In the data rows, the value 128 means zero.
Here are some points, each followed by its number:
[133  60 204 101 179 201 133 153 198 134 131 156  80 136 130 120  70  95
 177 151  38 163 117 236 206 130  55  71 179 164 218 127 115  79 159  54
 140  91 157 239 167 136  73  89 123  48 176 183 119 107 209 132  39 105
 140 131  73 103 111  84] 0
[125  77 100 126  92 170 167 104 168  93 158 128 101 166 124  94 141 131
 194 144 116  94 130 142 141 176 150  61 178  79 128 103 117 110 108 120
 176 114 117 120 140 117 104  69 157  71 104 146 212  70 101 154 107 135
 127  87 143 103  96  63] 1
[127  92 139 145 133 153 112 154 146 169 138 108 134  96 114 108  96 154
 152 145 124 141 137 142  77 124 105 102 154 124 155 113 104 141 113 119
 152 150 153 135 139 125 138 162 100 118 140 157 149 124 150 119 122 152
 157 151  85 102 139 122] 2
[100 101  70 111 137 104 148 189 102 151 184 108 195 119  66 133 124 148
 106 168 201 116 101 113  78 108 191 100 129 127 117 194 125 154  97 145
 105 124 109 142 140 136 122 170 101  66 133 165 130 154  81 101 247 168
 112 144 114 134 125 180] 3
[ 89 114 115 157 171 108 133 142 111 145 187 136 153 219 146 133 159 115
  78 116 167 129 125  95 110 118 164 141 110 124 141 170 150 125 157 120
  90  91  91 156 167 130 113  98 138  91 105 190  99 164  89 146 173  54
  84 106 105 154  94 199] 4
[122 125 102 119  64 168 196 117 157  82 120  85 150 108 135 159 125 113
 155 154 133  87 107 112 152 146 104 152 129 150 160 100  77 123  48 134
 171 177 140 159 126 142 115 142  96 125 174  92 175  98  85 148 195 164
 105  84 167 225 114  99] 5
[107 146 139 142 143  84 126 109 107 120 104 103 128  87 103 139 110 112
 185 134 122 114 152 124  91 154  91 166 176  87 184  93  47 138 103 106
 104 140 106 127  82 127 169 150 136 108 157 136 151  81 135 102  98 156
 169 187 144 151 181 185] 6
[152 119 221 147  62 129 124  69 161 183 125 141  92 153 255 111 117 123
 204 100  79 156 205  68 180  95 134 162  13 115 147  90 122 136 139 103
 204 181 126 131 137 122 139 144 118  27  84 119 107  99 182 118  68 149
 158  76 140 150  88  10] 7
[127 144 135 118  93  87 150  86 116 102  85 136 125  95 172 131 144 128
 155 108 120 138 136 147 127 152 135 167 112 113 107 116 110 129 129 128
 134 134 120 102  93 127 144 155 140 124 112  55 127 128 139 113  99 154
 158 130 142 119 133  89] 8
[ 92  88 151 125 148 145 126 143 108 156 112 131 149 171 121 143 124 131
  35 141 131 132 121 180 131 108 124 139 133 154 111 158 136 137 155 112
 117 118 138 163 150 152 148  98 113 140 111 158  80 178 109 113 108  87
 147 103  96 100  96 145] 9
[132  83 156 138 125 170 129  95 166 140 131 147 107 177 145 119 115 142
 150 142 100 122 118 145 137 138 127 100 157 135 141 118 117 107 155 114
 147 132 126 133 148 109 141  83 130 114 126 142 143  79 161 132 101 100
 138 107 106 118 116  99] 10
[ 64 112 109 127 169  95 129 159 127 117 132 128 192 140 108 136 133 179
  94 128 176 114 155 182  88 114 128  92 165  97  82 159 108 125 180 174
  68 126  97 133  91 129 151 166  81 171  89 171 111 149  76  83 149 151
 165 137 108 145 168 157] 11
[134 135 115  98 159 125 118 142 134 116 123 140 131 117  80 141 122 103
  59  88 107 114 102 128 138 114 132 128 130 136 131 143 165 134 136 146
 115  96 104 132 150 140 120 106 131 175 144 136 117 184 111 157 139  68
  94 121 153 112 122 168] 12
[131 131 171 136  78 153 160  89 129 143 117 179  74 159 140 120 136 121
 255 141  93 113 150 144 167 122 170 113 163 178 123 140 137  45 173 109
 123 141 109 128 145  99  97  92 106  43  83 143 150   4 207 126 107 137
 151 111 150 167 118  74] 13
[151 132 133 125  82 157 147 113 153 122 131 123  87 132 169 132 166 130
 159  96 116 119 113 129 163 148 132 138 105 104 110  75 143 126 121 100
 159 130 140 143 152 107 125 101 120 108  95  99 144  87 157 136  90 114
 125 114 130 128 137  80] 14
[ 57  90 161 130 125 193 162 163 200 157 160 104 113 120  74 169 149 118
 149 102  80  93 123 187 153 158  65 104 159  90 222  38  89  65 127  99
 147  65  88 228 149  97 176 141  32  97  96 220 151 103 144  90 146  91
 144 130 110 183 145 119] 15
[147 165 141 146  97  77 128 106 152 151  83  79  98  87 127 195 179 145
  25  14 134 166 153  93 119 112 107 158  86 115  84 100 164 197 115 148
  83 126  86 141  74 143 182 159  56 255  99  80 105 196 105  76 135 162
 185  96 148 180 199 117] 16
[177 154 132  75 166  94 133 147 115  83 112 135  96 136  78 142 149 118
  16  82 120 103  62 171 158 111 141 163 114 141  49 130 182 122 178 144
  84  55  87 124 146 156 103 101 142 195 123 102  94 221  79 159 106  76
  88 134 124  84 120 140] 17
[170 101 134 125   9 161 178 104 146 164 176 127  52 120 165  96 201 130
 144  60 130 124 125  79 118 196 173 169 130  80 115  47 123 193  59 133
 210 134  82 140 157  76 150 115 111  73  85 120 163  43 184 152 102 122
 118  76 118  94 115 114] 18
[130 136 113 122 147 105 109 119 136 107 107 125 128 168 132 110 159 146
  88  87 158 139 122  98 128 112 162 148 119 119  90 133 158 135 171 137
 114 109  88 110 126 119 130 120 142 171  94 100 109 150 105 138 132 101
 100 105 141 128 120 133] 19
[128 122 170 107  95 139 124 111 116 126 101 113 129 113 172 165  89 118
 128 141 101 124 140 139 134  88 122 154 116 178 136 138 106 121 105 114
 164 170 162 126 124 146 126 122 119 114 152  88 127 129 151 118 115 131
 149 124 117 146 117 110] 20
[118 111 147  85 141 101 121 124 113 125 138 154 136 160 126 136 147 136
  96 106 143 139 136 131 142 102 163 142  88 150  99 158 161 128 173 139
 111  99  99 152 152 130 109 118 115  90  97 140  90 158 127 109 152 108
 132 100 142 117 113 126] 21
[101  88 155 117 123 150 127 166 129 127  85 103 145 103 120 143  67 153
 136 212 136 157 131 171 141  96  66 133 153 172 178 140  78 124  90  87
 129 210 183 145  98 139 142 166  77 107 178 111 104 119 151  84 171 189
 204 149  76 148 157 149] 22
[128 132 124 158 101 201 176 184 142  92 165 127  98  95  99 145 126 114
 224 168  74 108 111 179 186 168  78  69 120 102 190  63  87  83 141 104
 116 117 167 144 180  79  90 117 137 136 149 130 175  59 154 129 118 103
  96 169 140 161 152  77] 23
[152 139 106 116 135  62 137  92  92 124 134 142 133 137 167 111 139 128
 125 149 139 147 136 103  98 117 184 159 122 135  87 163 147 119 144 112
 119 130 150 106 119 137 110 123 184  88  82  96 127 145 113 141 145 147
 109 138 145  93 107 114] 24
[106 141  91 153 180 120  83 130 127 136 157 136 209 173  69 103 127 114
  93 115 163 122 155  91 142  90 126  68 121 161  93 187 184 138 148 171
 100 114  98 105 121 153  96 152 189 155 149 188  93 200  89  79 207 144
  67 125 130 157 157 191] 25
[122 154 111 167 173 115 115 116 132 132 141 127 145 116 115  87 136 126
 155 150 128 144 118 103 146 156  94 101 121 104 145 105 118 151 134 129
 108  97 147 106 112 106 107 131 178 141 127 164 131 149  76 138 116 108
  89 172 149 136 107 155] 26
[103 173 102 168 152 112  85 145 106 153 144 105 138  86 101 140 129 146
 130 122 161 158 140  58  85 109 115 118 129 117 108 130 137 187 134 153
  82 135 104 117 104 124 139 166 113 176 118 158 113 128 111  91 155 163
 115 160 124 147 186 195] 27
[156 108 147 128  88 146 153 105 156 121 127 150  91 144 164 110 148 128
 162 123 100 121 126 158 143 154 100 109 133  99 138  94 106 105 122 106
 127 129 129 142 149 114 132 105 142 126  91 122 151  85 135 150  89 100
 129 109 115 106 101  69] 28
[ 88 145 134  95  99  63 120  67  97 161 139 137  99 197 142 152 208 106
  84  22 194 139 151  27 131 118 220 174  74 108  77 181 193 141 137 151
  75 104   0 146 150 134 130  85 119  76  51 143  60 125 142 144 154  29
  87  72 179 143 117 186] 29
[149 133 152 119  95 148 137 128 144 118  93 137 116 140 166 150  90 141
 125 143 118 127 122 154 160 102 121 157 106 157 143 151 112 107 104  96
 145 151 156 133 129 136 125 113 114 121 158  99 108 113 166 119 133 134
 155 100 136 162 128 117] 30
[131  88 126  94   0  99 181  56 138 106  95 142 144 184 255 112 179 180
 197 186 159  85 113 185 196 143 180 255  88  98  87  92  63  53  98  48
 201 188 169 121 142 107 102 104 130  52  55  71 154  66 116 125 153 194
 166  43 120 109  52  29] 31
[132  19 179  96 153 155 130 174 129 143  53 140 178 142 110 106  89 117
  39 137 100 135 121 211 101 133  99 132 184 127 189 123  84 124  80  62
 198 133 193 152 145 157 175 161  94 130 169 157 120 190 111 137  94 134
 201  88  45  75  84 146] 32
[111 100 185 128  59 112 224  80 142 122 154 139  43 169 132 139 174  49
  99  29 116  84 122 145 132 178 169 208  66  93 159  90 103 128 135 102
 147  70 136 221 155 100 154 152  93  77  51 150  98 106 138 178  84  76
 148  50 127 134  93 136] 33
[ 80 160  97 217 255 150  85 197 119  63 114 103 204  48  13 114 102 168
  70 144 136 140 118 161 138  88   0  14 168 103 132 103 148 170 174 206
  41  62 172 135 119 123 150 156 132 255 185 186 127 206   0  78 118 109
  93 219 106 119 220 188] 34
[148 136 103 136  80 123 156  87 158 115  92  94 122 110 202 129 158 148
 124 108 127 101 125 144 149 147  74 157  75 101 103  24 120 153  42  94
 181 128 180 135 106 128 132 137 145 137 109  48 169 127  68 127 116 159
 121  94 116 156 115  48] 35
[ 85  92  78  73 103 128 245 230 157  94 196 119 138  86  64  93 216  96
  78  79 142  49  60 164 165 194 184 175  92  40 167  59  82 123  93 108
 183  34 106 215 211 125 114 157  75  72  77 156 161 163  71 201 187  71
  57 124 142 101  97 183] 36
[ 77 153 146 129 185  95 137 110 128 142  76 141 140  75 127  87  82 132
 188 128 116 135 162 169 122 155  74  75 133  80 143 103  73 129 188 116
  66  87 169 140  90 104 130 171 168 117 110 177 134 176 126  88  64 177
 156 215  86  75 143 132] 37
[130 106 180 114 110 177 158 144 166 126 112 132  71 101  78 161 103  85
 136 132  41  89 105 189 134 148  83  82 209 135 179 135 112  96 121 154
 128 127 107 125 131 151 149  80  92 136 179 161 149  77 179 123  98 116
 170 124 149 139 140  80] 38
[123 129 118 131 100 126 177 136 148  83 130 124 100 148 151 127 137  96
 194 147  99  87 120 122 189 173 109 145 101 128 153  66 108  75 109 102
 120  99 147 138 150 105  80  66 160 106 140 107 143  76  92 174 132 102
 120 109 174 151 104  97] 39
[162  67 154 154  84 190 127 174 137 150 178  97  66  51 137  69 170 185
 154 135 110 150  89  98 103 167  88  50 126  87 126  44 125 154  94 115
 178 129 201 127 147  89 140 117  84 144 120 126 151 102 122 123  75 130
 125 123  22  64 126  74] 40
[133 167 130 124 153 126 102 120 102 120 127 151 126 142 123 144 108 117
 148 143 124 144 123 124 156  98 129 114 113 141 105 158 150  99 166 141
  87 112 135 114 131 133 104 113 159 137 145 134 106 150 123 129 138 103
 103 144 152 140 148 128] 41
[ 57 125 159 131  83 144 115  84 167 152 108 100 189 152 200 147  69 155
 178 171 146 113 162 126  93 128 149 112 151 151 141 146  63  89  97 126
 153 176 137 123  92 120 144 136  75  62 124 147 142  80 165  80 187 203
 199 102 156 201 120  60] 42
[149 181 117 165 180 147  79 133  98 150 167 127 152  89  85  83 105 177
  75 161 155 172 114  46 113 104  57  99 111 125 108 110 131 185 122 182
  49 121 148  78 107 152 123 173 183 255 141 147 111 195  50  63 147 114
  83 176 106 137 151 231] 43
[174  82  96 133  60 181 138 117 154 156 185 107 111 153 150 116 140 132
 192 178 145 121 110  79 112 141 187  77 171 161 184 114 143 108  57 108
 226 160 128 152 146 117 109 134 118  45 147 122 189  51 152 159 188 147
  95 100 116 146 101 102] 44
[128 163  98 151 152 103  90 133 103 146 135 131 131 109 103 118 130 120
 117 138 150 145 118  68  88 121 113 113 114 120 105 150 143 159 132 163
  85 111 113  94  93 147 126 151 133 162 162 129 119 149 105 111 137 129
  96 180 149 126 157 178] 45
Which point above is nearest to each new point by angle, seen from the average point of the numbered points? Its number follows each.
[118 116 141 153  79 158 188 162 130 104 142 126  58 104 112 127 158 119
 187 116 105  86 112 170 176 175 129 138 111 101 125  66 109  82 116 105
 156 105 132 164 181 104 113 106 125 110 117 116 152  86 143 143 119 127
 116 103 137 152 158  88] 23
[136 141 111 140 181 113  84 122 120 133 111 132 141 115 122 116 103 156
 117 120 118 160 135  91 111 101  73  90 133 114 113 117 152 157 167 151
  81 117 153  86  99 134 126 136 161 223 133 142 111 157  93 109 127 139
 103 177 136 117 153 157] 43
[171 128  99 132  91 149 142  89 138 145 130 108  89 112 125 105 148 118
 202 134 116 109 150  66 110 207 115 118 176 103 135 133  74 166  64 144
 152 123 131 111 124 131 167 121 126 152 151 110 186  41 149 124 108 157
 149 128 132 125 124 147] 18
[172  97 133 123 101 176  98 100 121 177 130 113 102 115 151  92 111 145
 191 178 112 145 149 132 100 114 122 101 151 162 115 127 139 118  77  81
 201 187 168 113 113 121 131 109 114  70 150 113 145  93 156 121 134 191
 144 126  94  94  94  75] 44
[144 104 119 116 103 162 135 152 147 102 132 110 108 111 104 145 123 110
 130 137  94  88 103 157 142 153 115 135 136 129 166 110 128 116  73 123
 180 136 131 132 137 149 139 114 135 134 185 107 158 124 125 153 105 121
 133 117 119 120 109 109] 38
[115 202 152 160 132  76 105  78  88 127 117 166 155 137 159 182 107 129
 147 139  99 138 161 108 161  94 114 109  87 179  99 166 138 113 167 133
  76 120 156 108 105 136  98 114 142 157 173 134  95  72 144  80  84 119
 138 155 175 151 166 123] 41
[141 158 157 165  83 155 156 100 152 138 132 154  87 173 143 147 115 130
 244 146  98 103 140 140 159 120 141  97 146 149 117 128 115  86 176 113
 109 134  93 140 134  98 116 101 102  56 104 134 155  31 204 115 129 137
 152 117 147 148 128  74] 13
[116 128 169 133 167 141 121  94 178 156  98 122 180 159 153 142  90 174
 166 142 115 137 145 128 157  54 136 110  98 179 158 144 116  84 158  87
 132 133 138 162 110 125  87 112 107  75 104 153 107  99 147 115 147 115
 148 120 137 177 111  89] 42
[ 86 121  94 142 139 142 132 148 130 152 149  95 190 110  87 106 102 144
 151 154 171 119 137 109 113 142 124 110 126 110 174 136  89 160  78 129
 135 147 146 155  97 127 147 158 104  94 145 162 146 148  89 128 192 168
 153 139 112 161 126 186] 3
[115 150 140 168 147 136 114 165 110 146 115 110 126  62 115  96  94 116
 183 154 102 134 126 126 141 137  49 102  95 108 169  75 102 164 129 106
 128 128 160 145 121 107 117 177 131 173 175 156 150 142 112 107  96 159
 124 193  96 129 161 132] 37
[ 95 127 143 136 100 129 112 141 140 181 128  99 137 116 133 127 143 128
 142 112 148 157 172  62  79 144 141 153 128 115 151  93 102 169  83 145
 147 154 109 148  99 139 168 179  76  94 111 135 129  92 159 104 146 161
 164 128 107 156 157 156] 27
[ 86 118 146 165 107 149 117 156 120 209 138 102 140 108 115 105 131 116
 151 110 137 152 182  87  81 155 138 122 118 116 179 109  71 190  72 132
 137 150 107 148 118 116 170 168  60  99 112 155 114 100 177 114 151 160
 170 124 107 187 144 179] 2
[121 141 126 125 131  71 150 112  93 135 106 147 146  94 154 173 122 164
 140 119 142 156 121 157 109 113 123 162 103 128  74 148 136 140 166 115
 132 142 157 105 101 138 120 157 116 142 130  83  93 148 137  76 121 165
 153 180 109  98 151  95] 8
[141 160 104 112 141  82 123 155 112  59 117 122 112  98 112 168 183 108
  58  62  92 117  95 144 153 122  95 121  67 113  97 107 224 140 160 122
 119  59  94 118 155 134 118 106 119 175 112 102 119 215  56 140 152  76
  74 118 170 128 121 120] 17
[141 113 115  90 158 129 122 131 103 122  87 126 143 116 102 117 126  77
 115 127  99 127 134 178 137 144 113 156 138 143 174 172  97 119 126 111
 126 112 155 137 138 136 133 140 154 140 173 116 112 157 128 180 108 132
 147 134 132 121 100 160] 32
[145 143 131 103 158 101 117 125 103 131 146 174 112 143 132 124 142 143
  98 108 134 159 117 160 134 108 151 140 116 115  68 141 166 123 209 113
  98  93 117 119 156 100 126 117 158 141  95 128 101 176 134 134  95 100
  98 132 118  54 134 123] 17
[151 138 130 146  76 183 118  80 118 145 147 118  73 135 146  98 114 122
 244 151  77 138 125  63 133 149 115 110 159 147 163 142 120 127  95 127
 135 151 145  97 125 139  99  92 169  95 129 145 146  35 176 171 100 130
 102 134 126 131 121  96] 13
[180 150 102 119 163 150  96 137 114 106 129 127 150 165 104 154 153 119
  53 130 113 146  82 152 150  90 153 127 119 183 106 170 191 147 118 158
 145 111 144 128 149 152  69 106 172 168 189 138  85 223  96 174 159  80
  71 117 191 129  89 128] 12
[139 132 115 125  89 112 146  99 154  77  99 122 150 105 180 108 144 152
 152  94 122 113 126 139 144 139  99 159  74 110 110  43 127 152  85 116
 175 143 170 128  84 119 147 123 130 161 122  88 157 127  92 131 123 159
 123 104 146 135 127  64] 35
[135 131 123 134 127  84 116  98 109 123 113 139 149 122 147  96 124 135
 116 107 155 157 147 107 120 116 142 147 104 105  95 121 153 150 134 141
 129 116 128 104  96 147 119 138 173 144 104 107 118 132 108 125 120 144
 105 127 133 121 110 115] 24
[126 125 118 136 119 143 136 160 113 136 147 106 126 106 112 121 153 141
  96 128 145 123 110 120 125 144 109 131 108 106 133 101 129 148  76 130
 143 126 135 156 130 132 126 162 112 170 134 135 113 146  83 122 149 136
 110 132 102 120 138 156] 43
[153  93 144 137 122 187 118 148 150 150 153 121  92 132 140  84 138 146
 154 121 101 151 120 115 130 150 100 106 118 110 138  79 127 150  95 110
 173 141 150 142 146 121 143 117 130 130 112 134 149 110 136 145  91 133
 122 115  68  95 129 116] 40
[140 138 116 147 113 111 132 107 113 132 134 135 124 126 152  92 141 110
 191 144 123 132 138 105 145 151 134 149 119  98 131 109 113 129 109  97
 150 149 142 116 124 116 114 108 187  79 110 112 139 107 129 150 114 116
 107 133 139 116  99 141] 24
[178 204  83 140 183  39 102   0 167  67 131 175 104 167 196  35 174  84
  74   0 114 165 212  52 138 166 183 150  85  61 110 126 228 201 182 203
  82  44  47  78  53  95 112  62 238 149  42 129 128 182 132 212  71  50
  66  91 216  90  43  68] 19
[114  99 120 118 108 152 139 115 150 134 103 128 158 140 142 132 123 141
 107 128 137 120 141 141 121 105 137 126 137 143 128 141 126 121 115 125
 153 135 122 144 121 139 133 129 116 123 140 123 126 133 113 130 139 154
 154  94 119 150 125 128] 42
[149  94 116 109  53 127 171 127 119 133 126 130  93 129 152 139 152 128
 198 149 133  96 118 125 127 154 174 167 149 131  93 124 134 100  90  95
 143 175 122 110 157 134 113  88 121  83 109  78 147  56 170 142 136 151
 126 104 134 128 104  98] 31
[128  74 157 124 112 174 110 185 131 159 133 127 106 124 103 121 124 129
 157 172  92 113 139 186 106 144  62  90 210 124 132 106 125 145 121  89
 139 148 165 129 165 152 187 144 118 156 148 175 130 106 182 141  67 135
 176 154  32 124 147 158] 2
[150 111 133 141  91 155 127 121 172 130 116  99 144 145 155 123 124 134
 111 141  95 102 138 130 157 123 142 140 111 136 156 102 118 125  65 128
 156 163 134 133 120 145 138 145 101 112 135 122 148 119 138 130 149 141
 154  79 134 166 102  82] 5
[140 131 111 127 136 140 123 161 139 128  99  70 138  54 101 133 121 103
  79 133 114 131  99 151 125 135  56 119 135 127 184 130 105 177  60 152
 158 119 176 103  86 154 173 170 123 181 229 115 156 165 122 131 117 159
 131 159 100 136 139 132] 34
[138  90 140 105  93 147 156 110 203 108 130 116 165 129 179 132 101 144
 105 127 102 112 129 134 144 137 120 145 125 134 133 103 107 121  74 130
 181 161 139 128 116 135 128 133 107  99 131  85 146 105 121 119 158 154
 152  74 141 160  94  75] 5
[144 158 122 101 165  68  96  42 122  76  62 147 149 172 134 162 111 139
  78 123 134 132 142 122 120  70 167 164 160 149  60 200 189  85 162 166
  95 139  83  85  75 143 127 106 185 165 113  96 118 159 156 134 112 116
 121 112 152 148 148 116] 19
[ 66 125  81  99 113 112 226 255 147 102 183  73 132  97   7  91 207  71
  63 100 178  43   4 163 180 236 202 178  87  61 150  45 104  86  69 111
 161  48 103 196 223  93 139 140 108  69  74 174 164 228  31 195 208  40
  65 127 141  97  74 188] 36
[ 97 125 120 125 157 110 137 111 111 122 104 138 143 143 122 104 111 124
 149 161 132 120 145 137 103 145 130 131 160 113 141 161  93 129 140 119
 119 137 126 108 114 128 145 139 155 124 128 128 130 133 147 131 102 135
 145 142 115 122 124 168] 6
[141 114 163 125  91 117 135  95 155 167 122 137 106 149 191 117 122 136
 146 107 114 120 177 119 146 123 153 157  76 134 139  91 121 109 115 104
 153 154 148 139 118 120 125 128 117  81 100 105 131 111 167 127  97 120
 144 101 136 140 108  56] 7
[ 98 112 122 124 150 136 139 197  83 113 146 153 181 141  86 164 110 143
 129 182 159 118  74 192 149  68 149 100 141 157  96 182 109  48 178 114
 101 117 159 159 185 108 105 144  93 101 128 160  89 161 118 106 187 124
 125 160 118 123 141 160] 3
[126 114 149 116  89 144 120 152 123 139 130 129 137 134 166 134 110 147
 159 175 123 132 126 145 139 124 114 138 129 135 131 106 101  81 129  86
 163 145 172 136 170 117 122 134 104  79 119 134 125 123 143 117 126 140
 136 124  99 132 114  97] 31
[108 144 153 133 120 138 127 129 107 112 104 122 113 120 136 111 113 102
 117 127 134 130 136 116 124 136 111 169 115 126 158 118  93 161 114 112
 140 141 138 143 129 146 150 138 132 166 131 110 114 107 150 127  83 106
 144 138 115 116 125 179] 6
[147 126 100 108 122 128 139 105 164  76 114  96 180 104 146 148 104 106
 124 150 103 104 138 149 149 127 123 119 139 154 168 147 116 100  65 158
 158 149 132 111  80 140 101 126 130  94 172  87 161 136 105 158 168 187
 107  89 175 151  92  93] 5
[133 128 145 120 125 137 131 121 128 116 115 136 158 101 140 167 128 160
  68 113 143 146 117 182 124  93 114 132 109 146 104 111 154 118 133 136
 140 116 161 143 128 140 132 154  77 188 124 100 112 146 118  90 113 156
 162 112 121 126 132  85] 16
[114 147 120 120 148 152 145 164 176 157 168 107 147 101  96 173 120 114
  66 107 129 125 128 122 172  84 152  81  62 158 182 107 148 137  63 147
 161 105 104 164 125 112  86 158  68 122 143 187 150 159 130 109 196 144
 109 130 177 175 123  83] 3
[ 72 132 124 127 120 117 183 183 139 148 129 100 132  97  80 137 162 141
 124  97 137 110 100 126 125 188 115 144 144  69 140  63  86 126  90 133
 129 104 102 149 132 128 168 170 118 142 109 161 140 133  96 109 174 143
 123 160 131 152 154 168] 36
[146  93 134 101 103 119 149 129 146 107 140 150  87 135 134 125 158 101
 102 123  98  94 112 196 171 136 146 176 106 143 138 117 129 101 111  74
 152  89 156 145 178 121 115 106 147  92 132  95 132 152 156 166  96 100
 117 116 123  86 102 103] 33
[129 157 144 106 157  92 117 131 104 146 142 171  92 148 116 126 156 173
  87 105 152 151  90 154 130 105 171 134 118 128  46 130 188 114 233 107
 102  53 127 112 154 134 136 137 161 143  98 121  81 186 138 128  79  66
 105 125 107  37 137 119] 17
[145 144 128 126 132  98 104  95 125 114 123 134 130 163 148 129 130 126
  81 111 135 151 144  90 143 109 133 169  86 136  85 170 170 161 117 160
 115 138 103 115 105 153 125 104 182 173 143 114  99 140 125 131 119 101
  86  97 140 133 121 130] 19
[144 103 140 125  99 159 143 158 113 154 161 129  92 120 137 115 133 134
 171 146 122 153 111 183 126 138 141 138 148 132 111  86 109 103 158  91
 159 109 176 163 185 106 141 113 115 106  81 132 119  96 160 136  84 125
 132 120  70  72 104 106] 40
[133 154 127 118 156 116 120 140 119  82 119 139 116 138  99 127 135 110
  92  96 119 119 112 147 142 135 111 150 118 103 104 116 144 124 158 137
 101  87 114 138 135 124 120 111 160 180 121 126 107 159 113 150 112  79
 108 119 152 113 144 155] 17
[117 147  58 135 124 103 145 130  87 147 136 109 155  98  92 136 129 122
 129 151 166 118 101  97 117 137 159 136 166 134  98 180 116 140 144 127
  70 125  96  92 126 169 112 153 143 132 126 142 117 137 104 138 169 148
 107 176 163 128 165 215] 45
[139  80 134  86  80 162 168 161 165 109 123 134 154 116 128 154 113  97
 108 144  93  66 128 190 161 136 129 153 143 135 156 107 109  89  63 124
 184 132 146 149 151 141 132 114 118  88 141  93 177 135 133 172 137 142
 151  72 133 140  94  47] 5
[109 144 183 145 153 139  98 107 155 187 144 120 128 124 147 153 140 141
 100  42 110 188 166 111 102  86 113 114  90 109 121 100 169 163 190 164
 115 103 113 162 112 100 154 156  85 184 103 179  97 154 140  88  85  98
 145 100  81 114 160 135] 16
[129 131 134 136  94 113 148 170 128 134 143  82 101  84 120 149 167 139
  79  83 147 138 110 141 127 118 127 164  66 123 109  97 123 136 107 103
 139 131 143 149 136 128 144 151  90 160  88 100  98 145  91 111 163 125
 114 121 149 125 154 141] 16
[154 140 163 109  97 146 155 144 118  71  95 132 100 130 129 140 131  98
 125 135  90 105 102 163 154 152  83 175  98 127 147  84  97  91 126  80
 152 133 153 156 159 118 132 112 142 165 154 104 126 103 106 131  74 100
 131 126 131 117 125 126] 39
[ 88 145 112 123 113  84 108  89 139 126 115 141 190 144 160 140 125 148
 177 127 194 103 152  95 127 121 168 163 151 131 122 157  93 114 141 150
  89 164  68 102  61 114 117 154 123 104  98 123 146  71 103  97 135 179
 154 122 143 182 144 132] 42
[116 119 158 136 109 103  96  56 140 156  89 113 149 154 174 147 115 101
 139 129 137 154 189 118  88 134 122 146 136 149 165 156  91 148 116 119
 123 146 117 120  85 137 163 134 114  96 173 140 119 115 173 137  94 148
 177  97 130 180 125 119] 42
[122 170  96 159 162 138  75 142 106 137 149 118 140  87 131 111 125 153
 126 141 142 159 129  74 118 102  64  95 107 115 113 115 165 192 140 166
  95 127 148 128 108 157 114 151 150 222 144 165 115 169  94  88 130 120
  75 181 121 125 144 186] 43
[110 125 175 126  96 104 113  30 127 174  93 140 131 154 158 106 112 125
 150 156 121 151 219  65 105 130 134 152 146 117 179 148  57 162 115 105
 153 183  90 130  79 166 155 157 117 115 152 123 129  89 196  90 117 169
 185  87 114 153 138 111] 42
[122 136 129 112 140 113 129  96 114 102 101 127 140 121 114 127 112  92
 101 110 128 121 160 145 103 144 109 128 142 116 159 145 113 121 140 156
  91 125 127 102  72 139 112 149 160 137 132 128 143 153 117 143 142 145
 144 114 178 147 138 149] 45
[113  83 173 155 111 176 116  96 186 147 141 120 101 130 155  93 127 146
 176 108  98 126 184 109 123 169 103 136 144 109 153  69  84 155 138 108
 127 137 128 122 118 114 163 113 101 136 111 157 167  78 152 123  67 120
 164  87  78 132 103 129] 10
[132  99 131 129 147 133 142 156 130 134 136 126 139 121  96 144  99 118
 134 176 118 137 122 146 138 131 145 112 150 165 159 151  96 119 139 108
 112 125 152 132 125 134 122 145 136  70 149 146 154 111 156 142 123 138
 139 144 109 113 126 154] 22
[ 92 113 119 154 163  77 138 124 108 152 114 113 153 100 127  61 115  93
 227 186 143 132 185  95  65 189 117 116 190  99 163 118  43 141 121 146
 120 172 135  61  61 120 160 180 113  79 120 143 165  68 149 122 127 201
 188 189 107 140 151 173] 6
[ 88  77 149 103 150 138 131 216  89 114 144 179 169 132  85 179  92 147
 141 201 178 112  83 222 157  86 136  95 140 162 111 192 122  35 201  94
 105 137 149 154 189 104  93 130 104  84 131 158  83 148 104  98 188 143
 145 166 108 137 124 167] 3
[ 97 119 150 121 112 128 162 135 124 123 124 120 109 134 124 141 146 102
 124  87 121 119 125 146 145 141 148 155 101 111 148  99 116 114 126 116
 137 102 103 178 155 106 136 122 111 106  89 129 110 113 142 136 118 108
 146 110 124 135 124 124] 33
[105 132 151 122 119 152 140 131 136 148 153 130  94 121 115 112 126  89
 166 120 101 108 140 117 116 142 148 110 128 142 162 127 103 125 137 144
 131 117  91 132 144 133 114 109 125  70 131 142 129  89 187 132 136 111
 130 144 159 133 125 136] 13
[108 146 116 132  87 143 142 129 160 123 116  93 123  82  96 136 113 125
 161 134 113 119 150 119 118 157  96 111 132 109 153  89 118 116  92 131
 126 160 128 119 101 128 154 123 101 119 140 122 145  97 143 131 137 156
 143 140 115 154 161 120] 6
[124 103 132 132 125 137 133 146 129 173 147 120 197 118 141 125 123 155
 118 130 176 129 126 148 112 127 143 122 134 125 124 123 111 130 114 132
 162 131 146 129 124 139 151 157 108  63 129 134 128 142 111 120 157 149
 148 117 101 123 104 122] 3
[124  74 119 108  98 143 164 144 168  79 125 133 152 117 123 154 125 143
 121 124  97  71 102 175 154 153 124 142 139 139 174 102 126  98  90 107
 209 138 147 134 156 136 105 142  90 100 148 100 181 127 117 153 142 137
 169  73 126 126  81  58] 5
[147 107 124 113 137 141 140 177 132  78 121 125 148 100  94  91  89 102
  91 162  89  94  80 177 167 133  44 119 139 138 187 116 131 128 100 120
 165 116 212  98 130 153 122 132 167 160 203 110 156 192  79 153 120 120
 146 144 137 115 108 100] 32
[ 94 163 111 127 207 124  86 130 140 141 166 122 143 176  52  88 141 130
  83 135 165 133 149  43 102 131 168  61 161 120 150 158 170 185 160 200
  65  73  23 134 115 113 140 145 159 137 115 229 124 186 108 164 166 102
  96 149 149 122 111 196] 25
[122 117 100 116 128 115 148 135 108 114 118 101 144 111 126 109 133 120
 100 145 131 103 121 146 131 152 122 146 135  96 131 116 113 138  88 114
 145 113 147 131 126 141 127 149 157 134 120 113 130 150  85 149 125 122
 127 128 124 113  99 165] 36
[118 111 105 106 158  89 163 158 121  86 116 138 150 132 103 112 156 126
  84 105 121 114  98 209 128 155 144 136 154  96 109 114 123 117 162 126
 134  87 155 151 153 126 155 151 149 124 104 114 145 193  86 165 118 118
 125 108 121  70 120 126] 17
